Each row is where one point has got to under a steady rotation. How many ticks took it there?
The counts run from 0 to 507.
[121  85 126 138 118  93 151 105 153 173 128  98 175 120 114 153 117 111
 117 159 120 162 144  97  91 157 113 100 147 138 115 143 102 141 114 150
 152 128 155  89 138 137 114  84 121 149 143 136 176 117 123  95 128 135
 104 105 180 115 126  55 122  99 104 169 178  91 122 104 118 125 108 112
 149  80]
370
[133 113 140 153 117  68 148  91 123 152 104 122 153 147 156 121 133 115
 131 146 138 124 142 118  99 126 106  95 151 143 113 138  88 129 100 139
 105 146 150  89 151 172 129  97 113 139 130 154 161 104  78  98 149 164
 121 114 182 147 106  69 165  94  95 147 164 120 122 147 149 146 128  97
 155  72]
448
[117  78 130 153 115  97 153 127 125 164 136 122 176 112 123 157 135 104
 106 150 132 132 150  92 112 123  67 103 148 132 110 151  82 126 110 156
 131 130 154  73 136 146 126  85 126 142 139 148 180 122 107  93 119 139
 119 122 186 110 128  87 105  91 119 148 185  72 115 127 151 119 141  96
 152  87]
183
[109  90 137 139 129  87 136  86 160 156 121 100 178 130 124 132 135 112
 178 122 134 165 164 128  89 154 108 100 143 140 145 139 128 123 119 144
 127 139 116 108 118 122 122 107 141 109 160 150 158  86 116  90 133 164
 131  87 177 129 122  65 148 108  91 156 156 120 134 141  98 137 152  74
 164  75]
158
[114  81 133 159 118  69 153 102 152 193 146 101 177 134 138 128 165 111
 147 137 119 154 124 109 105 129 113 107 155 133 117 139  98 138 105 116
 127 138 117  79 143 150 129 100  95  93 141 166 148 113 114  91 123 144
 124  90 162 126 111  83 139 110  97 161 159 132 127 125 115 133 145 100
 142  53]
416
[125 113 168 136 117  65 162  86 131 177 116  88 158 120 134 169 150 112
 126 129 134 141 147 101 106 171 114  97 174 145 153 138 115 147  95 152
 135 117 128  99 160 158 127 103 136 124 144 148 175 106  94  92 128 147
 126 116 177 142  98  78 147  97  77 145 171 105 150 124 129 127 134 114
 158 101]
167
[116  92 142 146 112 104 161 101 114 137 120 110 166 113 136 144 141 108
 114 127 142 129 189 102 119 139  77  98 147 166 114 136 108 130 106 170
 109 120 150  99 129 132 114  90 162 152 147 146 189 104 109  79 116 146
 149 121 182 118 112  78 118  80 104 122 171  88 134 145 150 126 145  86
 160 122]
253
[110 103 147 136 134  90 161  89 149 164 135  81 179 108 119 156 150 114
 139 131 145 152 163 114  97 160 132  98 156 163 162 134 122 139 102 142
 148 122 116 115 134 131 110  90 143 120 161 134 178 100 118  93 115 138
 134 108 168 135 110  57 124  88  83 141 170 117 134 113  98 122 144  91
 165  99]
476
[125 100 142 139 114 100 134  80 144 162 102 114 167 134 120 135 108 112
 140 137 127 162 173 100  95 152  88 105 130 144 115 139 112 136 125 169
 119 134 146  96 113 118 120  96 154 141 147 153 178  99 129  86 142 163
 137  96 187 121 132  56 147 107 108 156 162  94 139 140 115 132 131  84
 160  87]
436
[ 99  75 145 150 103  92 146 125 140 184 139 105 173 110 117 151 151  95
 124 144 126 158 146  98 110 150  70 119 162 117 114 151  94 130 116 150
 143 122 148  69 143 134 135  97 125 125 144 155 160 111 119  89 118 140
 111  97 176 114 126 101 127 114 110 159 178  83 123 130 148 127 136 101
 155  82]
42
[121  71 126 157 107  80 148  93 153 169 156  95 179 129 154 148 163 123
 155 105 111 148 137 104 113 141  98  81 149 150 101 124 110 143 101 136
 109 133 126  94 147 142 125 106 119  92 144 176 161 120 122  82 134 149
 124 108 167 128 103  81 122  89  96 152 159 116 143 125 112 130 148  99
 140  76]
104
[122 117 159 132 119  91 138  79 146 179 104  96 171 130 114 157 112 107
 139 138 128 166 161 100  92 166  98 110 142 137 142 135 116 143 122 160
 138 124 135 102 124 125 124  99 154 131 148 148 176 104 133  91 140 162
 134  95 187 131 123  60 147 108  92 156 170  91 139 134 118 125 136  95
 164  84]
300
[137 115 146 142 122  71 161  87 113 144 100 112 155 138 146 138 128 113
 111 143 143 117 162 113  98 142 118  84 153 155 129 136 100 130  92 157
 115 130 151  96 151 168 108  92 129 150 126 143 177  97  74  94 136 150
 126 120 181 136 103  61 158  84  91 136 160 113 134 134 146 134 120 101
 152  96]
445
[127  89 133 147 126  81 162  97 148 179 140  87 177 118 127 171 140 117
 114 145 121 144 133  93  99 154 131  89 153 154 130 139  99 153  99 142
 152 128 135  97 149 151 110  82 113 124 144 142 180 121 116  95 123 131
 109 120 170 131 111  64 113  89  91 164 177 104 129 101 113 120 126 117
 144  85]
235
[133 127 154 139 127  84 146  86 124 151  91 109 157 134 134 156 109 112
 119 150 142 129 166 101  93 147 100  97 144 149 139 146  97 135 103 152
 126 134 149 101 138 150 121  85 148 159 141 136 185 103  97  99 140 156
 128 124 193 146 117  59 147  83  94 141 178  90 127 136 137 130 128  96
 173  95]
442
[117 112 132 146 133  99 171  81 135 163 124  98 171 129 130 126 135 120
 122 150 152 134 158 103 102 125 135 104 142 181 124 128 103 142 111 140
 134 131 136 106 132 133  99  75 138 159 149 126 182 108 116  98 121 143
 140 111 172 147 118  39 133  75  98 124 176 129 117 118 111 123 129  87
 168  88]
199
[115  84 129 153 126  79 167 102 146 175 152  85 174 117 138 166 169 120
 134 127 122 137 128 109 104 148 129  88 166 154 132 138 104 147  90 125
 142 124 121 101 152 158 114  93 109 107 149 145 169 122 104  93 118 133
 113 119 164 134 102  75 115  83  86 148 173 118 127 107 113 121 136 109
 147  83]
99
[103  77 136 153 109  90 163 108 153 204 159  87 184 115 131 137 167 109
 129 131 121 164 129  96 116 145 103 114 159 143 100 131 103 149 114 132
 135 116 131  78 147 126 116  97 116 113 145 158 159 120 135  84 110 136
 131  91 159 116 114  83 118 104  97 149 170 117 127 119 122 126 144 103
 147  79]
420
[ 85 106 154 154 104  97 153 106 131 177 122  99 163 109 133 121 167  96
 141 127 156 151 161 112 118 140  71 133 172 133 133 144 110 125 119 129
 127 120 137  83 145 126 140 101 146 133 150 150 154 100 109  88 118 160
 142  86 166 136 118  98 148 108  92 119 178 110 117 148 143 133 150  70
 181  92]
214
[111  87 151 154  96  68 145 103 135 174 131 105 161 129 148 134 170 103
 146 121 128 147 141 118 115 154  81 102 171 124 119 139 108 128 105 139
 114 125 137  77 158 153 143 118 116 100 134 171 147 100  89  83 128 157
 121  89 166 126 102 103 155 116  92 151 161 112 140 144 148 138 145  97
 146  78]
36
[105  82 149 150 106  77 146 119 136 195 138 113 177 120 122 133 151  91
 131 141 127 154 137  96 114 143  68 130 163 115 120 150  98 130 118 148
 130 125 140  61 138 129 138 104 116 111 135 167 157 104 113  92 117 152
 124  90 173 112 121 102 141 129 105 160 172  97 135 146 141 128 151  92
 144  73]
40
[ 99 100 145 136 134  84 151 109 138 166 105 104 167 122 115 116 139  94
 125 153 162 157 165 127  96 148 124 130 164 129 155 153 108 110 120 141
 146 128 142  81 133 129 123  86 125 140 148 127 159  76  89 104 112 148
 124  84 173 130 129  65 157 117  94 146 167 121 115 134 127 136 133  85
 166  79]
403
[140  98 144 140 124  75 138  94 116 135 101 132 167 136 129 140 117 113
 135 133 129 131 181 117  96 141  93  92 131 148 135 143 114 115 104 181
 104 141 140  93 118 142 118 103 143 129 141 162 179  84  88  89 133 163
 132 121 194 116 118  62 144 100 107 154 155  95 144 149 131 132 142  84
 142  96]
120
[118  86 143 133 117  82 143  87 151 165 116  99 180 126 119 135 124 110
 150 126 124 169 171 109  97 173 111 102 145 150 132 134 127 134 120 174
 125 121 131  97 120 113 117 105 145 120 146 157 169  87 128  81 123 155
 132  87 182 108 120  56 146 114  98 163 154 111 151 134 106 128 137  95
 144  93]
297
[102  93 148 141 130  82 161 127 118 136 122 117 165 111 125 136 156  96
 124 143 160 127 177 131 106 132 100 113 160 140 158 158 105  96 104 145
 131 134 140  78 133 149 123  87 130 135 149 136 166  77  63 104 100 142
 130 110 173 125 112  87 132  98  98 129 168 109 118 140 142 130 147  78
 158  97]
82
[112  66 138 138 131  64 145 122 140 152 128 115 173 121 122 139 153 101
 148 140 133 145 160 129  96 148 105 102 163 123 154 157 114  96 103 154
 132 139 127  77 131 149 127 103 109 100 147 157 157  74  77 103 108 147
 111 102 184 108 116  89 133 120 100 171 151 110 134 138 123 137 149  94
 135  79]
224
[120  95 136 155 106  72 157  96 127 158 107 118 149 142 156  98 142 107
 122 144 139 135 148 116 109 131 106  96 159 140  91 133  89 126 104 135
 103 133 162  80 159 160 124  91 107 146 123 156 155 105  84  88 142 157
 120  99 172 137 109  71 169  97  96 139 162 127 127 141 156 147 115  98
 154  71]
450
[116  97 140 155 135  71 170 107 125 157 136  97 160 129 147 126 169 117
 123 146 149 120 138 121 102 124 135  95 170 147 142 145  94 124  90 119
 129 144 133  85 155 175 115  82  99 126 146 138 160 101  66 105 113 139
 116 115 167 146 101  75 133  88  88 138 169 133 114 128 133 136 136  97
 153  71]
273
[ 97  72 131 139 130  73 150 117 141 140 122 106 164 123 131 119 152 104
 145 146 142 147 168 142  95 147 120  97 164 127 143 154 116  90 105 138
 136 142 142  79 134 147 119  94 109 117 147 142 152  74  69 100 113 147
 102  93 173 116 116  75 145 112  97 160 156 129 127 131 122 148 128  89
 143  73]
87
[106  77 111 149 134  95 144 105 153 141 136 121 183 133 135 103 136 113
 156 151 140 147 164 126  96 109 109  98 123 150 109 143 105 105 117 136
 119 156 136  89 106 123 109  81 119 133 156 138 158  95 107  98 119 148
 128  96 176 119 129  54 125  95 115 145 165 125 109 137 106 138 140  68
 151  61]
330
[105  69 133 138 125  69 133 119 153 158 133 114 173 126 122 137 136 102
 158 143 128 161 153 128  85 152 100 103 152 113 143 156 111 104 113 142
 137 143 134  81 128 139 134 101 108 104 146 153 150  87  95 104 122 152
  99  95 184 110 121  82 136 120 102 179 160 105 123 138 118 139 133  89
 143  62]
226
